Here are some points, one per row:
array([ 0.08, -0.15,  1.29,  1.19, -0.22, -0.49, -0.78, -3.44,  0.63,  0.12, -0.81, -1.08,  1.12,  0.01, -2.00, -1.23, -0.47, -0.63, -0.37,  1.77, -0.61, -1.67,  0.10,  0.80])
array([ 0.35, -0.13,  0.85,  0.96, -1.44,  0.53,  0.35,  0.99, -0.19,  1.08,  0.14,  0.57,  0.08, -0.68, -0.24, -0.72, -1.53, -0.60,  0.17, -0.36, -0.96, -1.47, -0.65, -0.14])
array([-1.28, -1.98, -2.26, -0.51,  0.98, -0.71,  1.05,  0.01, -0.70, -0.72, -0.71,  0.20, -2.41,  1.45, -0.42,  0.30, -0.83, -0.11, -0.84,  0.73, -0.35, -0.57, -0.26,  0.73])
array([ 3.05, -0.93,  0.33,  2.21,  0.94,  0.47,  0.49,  0.40, -1.04,  0.30,  0.15, -0.35,  0.35, -0.49, -0.52,  0.09,  0.44, -0.26, -0.79, -1.22,  0.48,  0.94,  1.02,  1.58])
array([-0.47,  0.75, -0.32, -1.12,  0.01,  1.69, -0.97,  0.84, -1.26, -0.25,  1.24,  1.01,  0.51,  0.27, -1.39,  0.09,  0.74,  1.16, -0.11,  1.06,  2.16,  0.78, -0.56, -0.49])
array([-0.77,  1.09,  0.18, -0.95,  1.97, -0.56,  0.29,  0.04, -1.56,  0.28,  0.05,  0.38,  0.33, -0.72, -0.72,  0.47, -0.13,  0.21, -0.52, -2.02,  0.02,  1.29,  1.90, -2.92])
array([-0.96, -0.18, -0.79, -1.33,  0.41,  2.45, -2.07, -0.27,  1.89,  0.76, -0.58,  1.10,  0.58,  1.34,  0.90, -0.77,  0.40, -0.86,  0.10, -1.54, -1.24, -0.03,  0.07,  0.73])
array([-1.82, -1.76,  0.12,  2.73,  0.55,  0.18,  0.53,  0.25, -1.25, -0.54,  0.89,  0.23,  1.46,  0.19, -0.41, -1.14,  1.45, -0.32, -0.22, -0.21, -0.35,  0.54, -0.80, -1.43])
array([-0.77,  1.43,  0.78,  0.25, -0.64, -1.69, -1.37, -0.60,  0.91,  1.37,  0.36,  0.77, -1.38,  2.11,  2.18, -1.01,  0.33,  0.21, -0.10,  0.35, -1.32, -1.29,  1.31,  0.33])
array([ 0.32,  0.55,  0.55,  0.19,  1.86, -0.49, -0.83,  1.36,  2.41,  0.81, -0.73,  0.23,  0.16,  1.15,  0.65, -0.69, -1.40, -1.36, -0.54,  0.45,  0.61,  0.60, -1.34, -0.15])
array([-1.09, -0.07,  0.73,  0.31, -0.07, -1.56,  0.80,  0.83,  0.53, -0.39, -1.09, -0.96,  0.53, -0.50, -0.92,  1.88,  1.86,  1.28, -0.40, -0.43,  0.68,  0.79,  1.37, -1.30])
array([ 1.10, -0.24, -0.32, -0.75,  0.18,  1.24,  0.74,  0.13, -0.08, -0.48,  2.71, -0.96,  0.76,  0.35, -0.17, -0.52, -0.04, -1.17,  0.03, -1.17,  0.78,  1.61,  1.58, -1.42])
array([ 3.31, -1.27, -1.14, -0.38, -0.55, -0.33, -0.40, -0.05, -0.25, -0.43, -0.86,  1.00, -1.41,  0.98,  0.56, -0.87,  1.03,  1.26, -0.21,  0.88,  0.40,  0.24, -0.61, -0.60])
array([-0.42,  1.48,  0.60, -1.45, -1.40,  0.43,  0.22,  1.08, -1.59, -0.23, -0.62, -0.15, -0.22, -1.62, -0.32, -1.20, -1.37, -0.81, -0.78,  0.28, -1.52, -0.64,  1.46,  1.61])
array([ 1.55,  0.28, -0.08, -0.59,  0.71, -0.64,  1.12, -0.06,  0.34, -0.78,  2.27,  2.22, -0.20, -0.69, -0.26,  0.77,  0.98, -0.74,  0.29,  0.86, -0.19, -1.10, -0.18, -0.56])
array([ 0.02, -0.56, -2.05, -0.94,  0.44, -1.42,  0.90, -0.08,  0.98,  0.03, -0.62, -1.18,  0.20,  0.52,  0.15, -1.04, -1.29,  2.28, -1.08,  0.06, -0.33, -0.37, -0.87,  0.51])
array([ 0.06, -0.33,  0.06,  1.01,  0.19,  2.34,  0.16,  0.57,  0.65, -0.78,  0.82,  1.01, -0.30, -0.88, -0.12, -0.32,  0.21,  1.29, -0.06,  0.24, -0.12, -0.36, -0.45, -1.39])
array([-0.01,  0.01,  0.16,  0.40, -1.23, -1.27,  1.04,  0.88, -0.18, -0.74, -0.92, -1.00,  0.43, -0.73, -0.71, -0.31, -1.01, -1.38,  4.78,  0.24,  1.91,  1.13,  1.99,  0.42])
array([-0.92,  0.64, -0.27, -1.06, -0.92, -2.19, -0.26, -0.08, -0.17, -0.33, -0.47, -0.96,  0.06, -1.21, -0.92, -0.30,  0.36, -0.59,  0.93, -1.57, -2.04, -0.30, -2.12,  0.19])
array([-0.40,  0.72, -0.10, -0.94, -1.32,  0.57, -0.07, -2.50,  0.99,  3.17, -1.11, -1.26,  0.14, -1.45,  0.32,  0.17,  0.00, -1.06, -1.01,  1.76,  2.25,  0.52, -0.50, -0.29])
array([-0.66,  0.49, -0.11, -0.03, -0.22,  0.39,  0.57,  0.23,  0.34, -0.39,  1.71,  0.91,  0.72, -0.66, -0.61,  1.41,  1.01,  1.29, -0.31, -0.55,  0.14,  0.79,  0.65,  0.67])
array([-0.62,  0.53,  1.38,  0.09,  1.66, -0.75,  1.24,  0.96, -0.73, -1.10, -0.25, -0.88,  1.01, -0.45,  0.40,  0.51,  2.19,  1.07, -0.52,  0.85,  0.54, -0.49, -0.61,  0.34])
array([-0.27,  0.47, -0.73, -0.82, -0.67,  1.23, -0.61, -0.79,  0.21, -1.56, -0.46, -1.75, -1.66, -0.43, -0.21,  0.03, -0.03, -1.41, -0.79,  0.98,  0.70, -0.95, -0.72, -0.44])
array([ 1.10,  1.61,  0.05, -1.43, -1.02,  0.72,  1.30,  0.15, -0.99, -0.68, -0.66, -0.71,  1.30,  0.70,  0.27,  3.40, -0.45, -0.62,  1.14, -0.26, -1.41, -0.54,  0.42,  0.64])
array([ 1.54, -0.73,  0.80,  1.80, -1.35, -0.25, -2.19,  0.09, -0.20, -0.35, -0.66, -0.59,  0.59, -0.60,  0.13,  1.34, -0.25,  0.54,  0.39, -0.52, -0.54,  0.16, -0.15, -0.09])
array([-0.57, -2.28, -2.29, -0.39,  1.46, -0.56, -0.41,  0.13, -0.21,  0.79, -0.10,  0.11,  0.11,  0.25,  1.55, -0.04, -0.45,  1.74,  0.19,  0.97,  0.46, -0.80,  0.02,  1.32])
array([-0.71,  0.28,  1.40,  0.99,  0.64,  0.69, -0.51, -0.52,  0.53,  1.77,  0.45, -0.11, -2.16,  0.40,  1.06,  0.05, -0.82,  0.21,  1.01,  0.25, -0.77, -0.34, -0.94,  0.69])
array([-0.75,  0.28,  1.18,  0.56, -0.96, -0.05, -0.29, -0.54,  0.02, -0.73, -0.11,  2.19, -0.71,  1.38,  1.77, -0.34, -0.92, -0.62, -0.38, -1.88,  0.62,  1.53, -1.11,  0.64])
There is one direction along which these points spread out most. Take the direction at right angles to it along which they spread out most. Then take the direction at right angles to both along which they spread out most. Go by this last direction. Where along it does each point below lie, from 0 to 99? 50 is the average, and the first point above lies past it. One standard deviation of the points above along it is 16.
array([ 0.32,  0.55,  0.55,  0.19,  1.86, -0.49, -0.83,  1.36,  2.41,  0.81, -0.73,  0.23,  0.16,  1.15,  0.65, -0.69, -1.40, -1.36, -0.54,  0.45,  0.61,  0.60, -1.34, -0.15]) : 37
array([ 0.02, -0.56, -2.05, -0.94,  0.44, -1.42,  0.90, -0.08,  0.98,  0.03, -0.62, -1.18,  0.20,  0.52,  0.15, -1.04, -1.29,  2.28, -1.08,  0.06, -0.33, -0.37, -0.87,  0.51]) : 81
array([-0.75,  0.28,  1.18,  0.56, -0.96, -0.05, -0.29, -0.54,  0.02, -0.73, -0.11,  2.19, -0.71,  1.38,  1.77, -0.34, -0.92, -0.62, -0.38, -1.88,  0.62,  1.53, -1.11,  0.64]) : 19
array([ 1.55,  0.28, -0.08, -0.59,  0.71, -0.64,  1.12, -0.06,  0.34, -0.78,  2.27,  2.22, -0.20, -0.69, -0.26,  0.77,  0.98, -0.74,  0.29,  0.86, -0.19, -1.10, -0.18, -0.56]) : 46
array([-0.62,  0.53,  1.38,  0.09,  1.66, -0.75,  1.24,  0.96, -0.73, -1.10, -0.25, -0.88,  1.01, -0.45,  0.40,  0.51,  2.19,  1.07, -0.52,  0.85,  0.54, -0.49, -0.61,  0.34]) : 69
array([ 0.35, -0.13,  0.85,  0.96, -1.44,  0.53,  0.35,  0.99, -0.19,  1.08,  0.14,  0.57,  0.08, -0.68, -0.24, -0.72, -1.53, -0.60,  0.17, -0.36, -0.96, -1.47, -0.65, -0.14]) : 37
array([ 3.05, -0.93,  0.33,  2.21,  0.94,  0.47,  0.49,  0.40, -1.04,  0.30,  0.15, -0.35,  0.35, -0.49, -0.52,  0.09,  0.44, -0.26, -0.79, -1.22,  0.48,  0.94,  1.02,  1.58]) : 45
array([ 0.08, -0.15,  1.29,  1.19, -0.22, -0.49, -0.78, -3.44,  0.63,  0.12, -0.81, -1.08,  1.12,  0.01, -2.00, -1.23, -0.47, -0.63, -0.37,  1.77, -0.61, -1.67,  0.10,  0.80]) : 64
array([-0.92,  0.64, -0.27, -1.06, -0.92, -2.19, -0.26, -0.08, -0.17, -0.33, -0.47, -0.96,  0.06, -1.21, -0.92, -0.30,  0.36, -0.59,  0.93, -1.57, -2.04, -0.30, -2.12,  0.19]) : 60
array([-0.57, -2.28, -2.29, -0.39,  1.46, -0.56, -0.41,  0.13, -0.21,  0.79, -0.10,  0.11,  0.11,  0.25,  1.55, -0.04, -0.45,  1.74,  0.19,  0.97,  0.46, -0.80,  0.02,  1.32]) : 75
